In the data rows, the value 128 means zero.
Some points, each followed by its number:
[152  85  70 119 116 105 136  95 166 165 133 154  88 127 114 156] 0
[123 125 117 121 120 121 125 115 139 102 134 134 124 137 139 124] 1
[139 137  89 129 127  91 121 107 144  94 127 151 101 139 136 113] 2
[104  82 112 141 102 221 154 171 157 148 166  78 128 166  89 158] 3
[126 117 109 131 154 106 118  55 140 123 116 159 103 127 156 123] 4
[140 138 132 122 101 133 115 177 134 106 143 137 132 113 138 137] 5
[144 180  98  76 112  73 145 134 132 129  92 121  71 141 181 124] 6
[ 96  93 136 113 168 100 126  69 125 140 133 139 139 136 154  99] 7
[ 90  81 135 132 168 119 125  17 121 106 122 171 147 142 168  93] 8
[126 120 140 131 132 148 140 147 112 140 135 133 130 121 113 141] 9
[144 137 136 125 111 132 123 163 128 110 136 140 125 106 131 151] 10
[181 157  88 135  96 139 122 119 129 112 119 173  98 109 163 180] 11
[114 111 127 136 119 163 126 148 132 133 154 105 126 142 110 142] 12
[116 129 117 107 150 113 118  86 154 113 129 142 139 140 152 138] 13
[114 122 109 127 115 120 137 113 117 155 121 122 148 138 146 126] 14
[125 141 112 125 167  96 144  57 122 161 101 136 151 173 142 142] 15
[109 114 162 130 115 167 135 147 103 143 124 115 143  99 149 137] 16
[141 102 131 144 116 138 139 110 104 150 120 162 129 101 138 158] 17
[128 131 140 125 112 134 134 125 108 113 114 132 131 125 161 133] 18
[126 133 140 124 120 138 134 152  98 137 126 125 140 125 137 139] 19
[136 136 127 172 146 145 124 192 147 134 166  97 152 150  63 149] 20
[105  84 142 110  94 118 113 135 161  98 141 141 131 113 141 129] 21
[138 110  80 120 167  73 147   0 144 148  83 216 152 138 192 172] 22
[ 78 185 148  53  61 200 174 254  95  60 154  35  91 123 171  97] 23
[121 109 127 138 121 130 139  71 110 125 110 158 133 120 161 138] 24
[133 150 125  69 149 138 131 197 196  78 195  48 162 152  56 169] 25
[108 119 137 118 133 141 131 166  92 110 142 102 119 133 128  96] 26
[130 132 132 134  94 136 125 156 116 112 130 154 116 108 160 135] 27
[124 163 177 102 121 147 116 226 138 144 141  64 131  81 104 159] 28
[141 146 161 100  91 105 128 176 135  87 122 126 142 101 146 163] 29
[127 100 136 133 137 125 119 114 118 141 135 157 124 122 131 112] 30
[123 104 125 123 160  91 139 124 107 132 120 161 119 122 130  90] 31
[119  90 133 108  67 126 133 155 152  94 133 144 123 102 148 148] 32
[ 99 129 152 130 165 128 131  63  72  71 105 125  98 120 183  88] 33
[106  87 124 139 113 194 142 157 144 142 157  92 122 155 103 139] 34
[125 114 133 127 100 118 132 157 119 132 136 141 129 116 149 122] 35
[117 114 115 125 146 120 132  53 133 135 112 142 136 138 150 139] 36
[123 124  91 141 151 106 133  46 131 129  99 148 138 154 147 115] 37
[142 109 131 150 135 135 116 155 141 134 167 130 129 127 116 136] 38
[112  93 136 127 151 117 134  67 121 121 125 145 145 132 150 100] 39
[181 161  96 132 127  80 127 116 139 111 104 182  61  87 124 157] 40
[145 163 126 201 143 152 108 249 176 137 199  42 201 193  34 138] 41
[125 143 102 128 137 107 120  96 147  76 122 114 127 152 139 129] 42
[146 156 104 136 155  99 148  80 135 145 107 164 142 143 136 172] 43
[159 147 105 127 126  91 131 110 130 126 105 166  82 102 130 146] 44
[117 152 132  90 126 113 102 124 135  76 123 139 107 138 172 121] 45
[159 131 126 133 123 160 136 195  99 148 133 158 116  81 112 197] 46
[152  80 100 155 214  19 135   0  85  80  55 251  89 115 148  42] 47
[124 120 130 126 153 108 110 124 124 115 129 124 105 140 123  96] 48
[126  89 119 126 158  64 145  78 103 132 107 187 138 106 126  89] 49
[135 101 132 134 132 123 129 110 116 137 120 158 119 109 138 128] 50
Which point above is nearest to each new point by angle, seen from the average point of the numbered points? Its number follows each.
[131 122 118 120 147  98 131 130 118 137 132 153 117 120 117 115] 31
[153 134 110  86 115 112 140 150 148 147 133 129  83 132 117 136] 6
[119  80 139 124  85 136 138 143 135 116 128 148 117  98 139 145] 32
[133 100 111 119 116 106 134 115 132 147 131 152 130 115 122 130] 0
[123  45 112 138 105 101 119  97  88 175 149 192 120 132 162  63] 30
[136 129 105  99 118  79 139 116 105 175 111 154  67 141 175 106] 6
[ 94 144 164 142 179 125 125  45  52  32  94 125  81 114 201  71] 33
[117 117  89 139 167  69  88  97 156 121 135 130  85 170 127  53] 48
[148 102 104 127 128  97 127 127 137 155 128 162 112 118 108 133] 0
[136 148  45 107 200  32 157   0 166 176  34 163 148 168  84 247] 43
[123 122 140 103 141 102 137 176 100 118 140 123 118 115 121 109] 26
[144 141 107  70  93 114 140 158 116 129 135 143  44 130 175  90] 6
[148 112 138 122 130 139 134 197 102 174 134 154 121  91 111 181] 46
[136 148 135 118 103 119 142 139  92 135 105 132 101 121 189 116] 18
[138 135 106  99 130  87 136 129 147  99 122 169 105 157 142  94] 2
[105 109 137 129 149 120 110 127 123 115 141 117 101 141 136  86] 48
[ 92 131 114 133 163  97  88 101 120  67 152  98 114 172 154  64] 48
[ 70 130 132 120 136 150 115 113  60  79 133 100 136 157 194  65] 33
[141 136 112 119 132  99 139 129 136 163 117 123 149 145 103 166] 43
[152 121  75 142 152 103 130  67 116 124 111 218 106 143 152  98] 47
[ 60 111 143  79 165 113 123 128 135 104 148 110 184 154 157  94] 7
[114 155 156  52 136  83 106 134 151  38 113 113 127 152 167 111] 45
[108 106 131 112 121 146 131 154 116 120 148 103 109 149 134 108] 26
[102 147  75 130 132  92 169  10  88 201  36 105 177 155 120 202] 15
[137 140  80  46  92  74 134 203  99 149 156 162   0 132 182  50] 6
[163 177 191  55 111  71 120 124 161   0  66 126 169  90 163 230] 29
[125  99 137 149 121 124 115 155 130 141 152 124 120 123 118 118] 38
[162 116 111 143 106 155 141 150 126 149 147 129 119 113 128 163] 46
[110 122 143 140 111 176 139 138 108 122 135 110 127 129 147 129] 16
[124  97 148 113 148 129 146 156 100 148 133 160 129 106 112 123] 9
[123 124  94 147 148 114 130  42 132 118 111 142 132 150 147 113] 37
[124  89 140 143 134 118 126  91 108 136 116 156 114 114 143 114] 50
[ 89 105 172 110 129 146 100 130 135 123 136 121 161 122 155 117] 16
[106 100 135 101 118 139 134 172 107 121 152  99 103 148 136 103] 26
[115 128 117 127  94 151 143  64 126  95 118 157 150 124 185 172] 24
[121 124 140 129  99 118 128 161 121 125 136 121 139 126 156 123] 35
[171 108  72 118 157  21  74   0 217 139 100 177   0 147 129 160] 4
[137 102 137 140 153  94  98 117 136 137 137 137  90 127 108 104] 48
[103  67 127 112  72 103 156  66 123  63 137 242  94  76 255  88] 24
[167 142 145 123  91 128 110 167 138 100 132 157 130  84 147 169] 10
[123 113 125 123 138 127 142 139 114 144 132 139 132 119 113 118] 9
[132 158  89 160 161  88 151  95 144 179  89 107 181 151  54 220] 43
[137 112 129 130 118 137 138 136 112 137 126 160 116 105 138 138] 17
[107 130 147  93 122 118 132 121 133  99 128 136 119 134 171 109] 45
[105 135 122  98 114 153 152 170 109 101 143  96  97 141 142 118] 23
[187 173  67 123  92 122 128 154 124 125 107 143  99 110 150 223] 11
[175 197 208  39 119  53 118  96 172   0  39 131 165  77 176 255] 29
[ 80  85 160 129 153 197 205  92  56 130 104 120 172 107 163 166] 16
[ 86 183 166 109 126 178 157 202  78  41 140  41 183 132 125 157] 23
[116  76 148 132 134 123 100 113 129 148 133 167  90 115 150 107] 30
[147 101 116 150 187  78 102  12 145 151 105 166  76 135 140  92] 4
[125 121 129 128 130 143 139 149 112 137 136 138 117 114 109 135] 9
[128 129 141 127 112 123 133 132  98 132 115 129 105 120 171 113] 18
[138  96 132 130 139 110 128 119 114 144 125 162 114 106 131 122] 50
[113  99 136 107 129 128 129 140 116 132 145 119 112 138 135 108] 26
[111 116 126 109 153 100 114 119 115  93 135 132 105 147 135  69] 48
[113 122 116 134 157  99 128  67 116 125  97 134 141 148 148 105] 37
[106 129 120 110 163  81  96 137 131  92 144 111  94 153 143  72] 48
[127  68 135 118 131 119 139 133 111 148 161 173 127 110 134 102] 30
[134 128 121 132 137  96 125 138 125 176 116 116 119 138 126 128] 14
[127 131 133 103 139 116 127 125 136 104 117 125 128 135 123 138] 25
[142 148 108 104 115  97 143 133 136 153 118 146 100 126 132 132] 6
[152 203 233   5 188  76  95 147 150   0  32  22 185 125 131 249] 29
[101 121 116 106 140 109 146 127 110 162 118  96 139 168 118 122] 14
[168 195  84  54  96  51 163 153 150 161  81 125  68 134 163 153] 6
[162 164 101 133 166  95 126  62 151 123 109 157  84 131 134 117] 4
[ 92 186 142  81 123 132 148 239  92  55 156  44 141 145 116 112] 23
[116 105 146 146 116 168 144 118  96 122 122 145 115 108 155 130] 16
[109 119 135 114 126 138 133 150  99 118 134 108 119 134 138 101] 26
[132 114 133 119 143 112 139 116 118 137 117 159 114 116 135 145] 50
[129 113 115 130 140  96 114 123 138 145 118 132 112 128 103 140] 0
[ 32 251 227   0  39 250 245 255   6   0 185   0 148 133 209  63] 23
[132 132 155 120 129 120 142 154 103 117 126 131 138 114 145 122] 19
